In the data rows, zero lies at 4.5, halfway between 4 and 5.
Here is a table of points, one per row:
5;5;3;4;7;2;2;6;2;2;9;7;3;8;6;5;5;3;6;6;6;4;1;7;4;5;5;6;6;3
4;6;3;2;3;3;6;3;4;4;5;4;4;4;3;6;3;6;4;3;4;3;6;3;4;5;5;4;4;3
5;5;3;3;5;6;5;4;6;3;5;4;6;4;3;6;5;2;6;6;4;7;3;6;4;5;5;4;4;6
7;3;4;4;3;6;3;4;5;3;6;4;4;4;3;6;6;2;7;6;4;6;3;6;8;3;5;3;3;5
6;5;3;4;5;2;3;6;2;2;7;7;4;6;5;5;5;3;6;7;6;3;2;7;4;5;5;6;4;5
3;3;7;7;5;6;5;4;5;6;5;3;4;4;4;5;6;7;2;2;2;4;7;3;5;7;2;0;2;2
3;3;6;7;5;6;5;4;5;4;5;4;4;4;4;5;5;7;3;3;4;5;6;3;4;6;3;2;4;3
9;0;9;9;9;0;0;9;0;9;3;6;3;7;9;0;1;3;8;7;4;7;3;4;9;0;9;7;8;1
3;3;6;7;5;6;5;4;5;4;5;4;4;4;4;6;5;7;3;3;4;3;6;3;5;6;3;2;4;2
3;5;6;6;5;6;5;4;6;4;3;4;4;4;3;3;7;7;0;4;3;4;3;2;7;9;0;2;2;2
4;5;6;4;5;6;6;4;5;4;5;3;6;4;6;5;3;3;6;6;6;6;6;4;4;3;5;6;4;5
3;5;4;6;5;6;5;4;5;7;2;3;6;4;5;5;3;6;3;4;4;6;6;3;4;6;4;4;5;6
4;5;4;4;3;5;5;4;5;3;5;4;4;4;3;6;6;3;5;4;4;4;5;6;5;5;4;3;3;3
4;5;4;7;6;6;5;3;5;4;3;6;6;5;4;3;5;3;2;6;7;8;5;2;5;5;1;6;6;7
6;6;3;4;6;0;2;7;0;0;9;9;0;9;9;0;5;3;7;7;6;3;2;7;3;3;6;6;5;6
4;5;4;4;3;6;6;3;6;6;2;3;3;4;5;3;6;5;3;4;4;6;6;2;5;6;3;3;2;6
5;5;4;4;3;5;5;4;4;3;6;6;6;4;3;6;6;3;5;4;3;3;3;6;6;5;4;3;3;2
3;6;2;3;6;5;6;3;4;7;2;3;7;4;5;3;3;5;3;4;6;5;5;4;3;5;5;4;6;6
4;5;4;6;5;6;5;3;5;4;5;4;4;4;4;5;5;3;3;4;6;5;5;2;4;5;3;3;5;5
9;3;4;4;6;2;1;7;2;3;6;7;4;6;5;5;5;2;7;7;4;5;2;7;5;5;5;6;5;3
5;5;4;4;3;5;5;4;5;4;5;4;3;4;3;6;6;5;5;4;3;4;3;6;4;5;5;4;3;5
3;7;3;2;5;3;6;3;4;3;6;7;4;5;3;6;2;7;3;3;4;1;5;4;3;5;6;7;4;5
5;5;3;6;2;6;5;3;7;7;1;3;0;4;5;2;9;6;1;4;0;6;5;2;7;7;0;2;0;5
5;5;4;4;3;5;5;4;5;4;5;4;4;4;4;6;6;5;5;4;4;5;3;6;4;5;5;6;4;5
3;6;3;3;6;5;6;3;4;4;5;4;6;4;4;5;2;5;4;4;6;4;5;3;4;5;5;4;5;5
2;6;3;6;3;2;6;4;5;3;6;6;6;6;3;6;1;6;4;6;3;1;5;6;4;3;7;7;6;7
5;3;3;4;6;6;5;4;5;3;5;4;6;5;4;6;5;2;5;6;7;7;3;6;5;3;4;4;6;5
3;6;2;3;6;5;6;3;4;6;3;4;6;4;4;5;2;5;3;4;6;5;5;3;3;5;5;6;5;5
3;5;6;6;5;6;5;4;5;6;5;4;4;4;4;6;5;6;3;3;3;4;7;4;4;6;4;3;4;3
4;6;4;0;3;3;6;3;5;4;5;3;4;4;4;5;5;7;5;0;3;2;6;3;4;5;5;3;4;3
3;5;3;4;6;5;5;3;5;4;5;6;6;4;3;6;3;3;4;4;7;5;5;2;4;5;3;4;7;5
4;5;4;4;5;6;5;4;5;6;3;3;6;4;4;5;3;6;3;4;6;5;5;4;3;5;4;4;5;6
4;3;4;4;6;6;5;4;5;3;5;4;6;5;4;6;5;2;5;6;6;7;5;6;5;3;4;4;6;6
4;5;4;4;5;6;5;4;5;4;5;4;4;4;4;6;5;5;5;4;4;5;5;6;5;5;4;4;5;5
4;6;2;2;5;5;6;2;5;6;2;3;4;3;5;3;3;5;4;4;4;5;6;3;3;5;5;4;5;6
4;5;6;4;2;5;6;4;7;6;5;0;0;3;6;3;9;6;7;0;0;3;9;3;5;6;6;2;2;3
2;6;3;3;7;3;6;3;4;4;5;4;6;4;4;6;2;5;4;4;7;4;5;4;3;3;6;7;4;6
4;5;3;3;6;6;6;2;5;4;3;4;6;4;4;3;3;3;4;4;6;6;5;2;4;5;4;4;5;5
5;5;4;4;3;5;5;4;5;4;5;4;4;4;3;6;6;5;5;4;3;3;3;6;4;5;5;4;4;3
4;6;3;2;5;3;6;2;5;6;3;3;6;4;4;3;3;5;4;3;6;5;6;3;3;5;5;4;5;5
4;5;4;4;3;5;5;4;4;3;6;6;6;4;3;6;7;6;4;4;3;3;3;6;4;5;5;6;3;3
4;5;4;4;5;5;5;4;5;3;5;6;6;4;3;6;5;5;5;4;4;4;3;6;4;5;5;4;4;3
5;5;4;4;3;6;6;4;6;4;3;3;4;5;5;6;6;3;5;4;4;7;5;6;4;5;5;4;4;6
Along one direction, these points spread out more than along any other. Where along it does each point below lie, from 0 to 9? The average falls between 4 and 5, and the first point above lies past it.
4;5;6;6;5;6;5;4;5;4;5;4;6;4;3;5;6;5;1;6;4;5;3;2;6;6;0;3;5;3 : 3
9;5;3;4;7;0;0;8;0;2;9;7;3;9;9;1;3;2;7;7;6;4;2;7;4;3;6;6;5;3 : 9
4;5;4;4;3;5;5;4;4;3;6;6;6;4;3;6;7;5;4;3;2;3;3;6;5;5;5;4;3;3 : 4
5;5;4;3;3;5;5;4;6;4;5;4;3;4;4;6;6;5;5;4;3;5;5;6;4;5;5;4;4;5 : 4
5;6;6;2;1;5;6;3;7;7;5;0;0;2;7;3;7;7;7;0;1;2;9;3;4;5;6;6;4;5 : 2
3;5;6;6;5;6;5;4;5;4;3;4;4;4;4;5;5;6;3;3;4;4;6;4;4;6;4;3;3;5 : 3
4;5;3;6;5;6;5;2;5;6;2;4;6;4;4;2;5;5;2;6;4;7;5;2;5;6;2;4;6;6 : 3
5;7;4;0;1;5;6;3;6;7;3;2;0;3;5;3;6;7;4;0;1;4;7;2;4;6;4;2;2;3 : 2
9;0;9;7;9;5;0;9;1;7;5;4;3;5;8;2;3;2;8;7;6;7;2;6;9;0;8;7;9;3 : 9
3;5;6;6;5;6;5;4;5;6;2;3;6;4;5;3;3;6;3;3;6;7;6;3;4;6;4;3;6;5 : 3
3;5;6;6;5;6;5;4;5;6;3;3;4;4;5;5;3;6;3;3;6;5;6;3;4;6;4;3;5;5 : 3
6;5;3;4;6;5;5;6;5;3;5;6;4;4;3;6;5;2;7;6;6;6;3;7;4;3;5;6;6;5 : 6
3;6;3;3;5;5;6;3;5;6;3;3;6;4;4;5;3;6;3;4;6;5;5;3;4;6;3;3;4;3 : 3
7;6;4;3;3;0;2;7;2;2;7;7;6;7;5;3;6;3;6;6;4;3;2;7;3;3;6;6;5;5 : 8
3;3;6;7;5;6;5;4;4;3;6;6;4;5;3;6;3;6;3;3;6;3;5;4;4;6;4;4;5;3 : 4
7;6;3;3;3;2;3;6;4;3;6;6;6;5;4;5;5;3;6;7;4;4;2;7;2;3;6;7;5;7 : 7
5;3;4;4;6;7;5;4;6;3;5;4;6;5;4;6;5;2;6;6;6;7;3;6;5;3;4;4;6;7 : 5
4;5;6;3;3;5;7;4;6;6;5;2;3;3;7;5;5;5;7;3;3;4;7;4;3;3;6;7;5;5 : 4
4;5;6;4;5;5;6;4;5;4;5;3;4;3;7;5;3;3;6;4;6;5;7;4;3;5;6;6;5;5 : 5
2;6;4;6;3;3;6;6;4;6;5;4;4;3;4;7;2;6;5;6;4;0;6;7;4;2;7;9;6;9 : 5
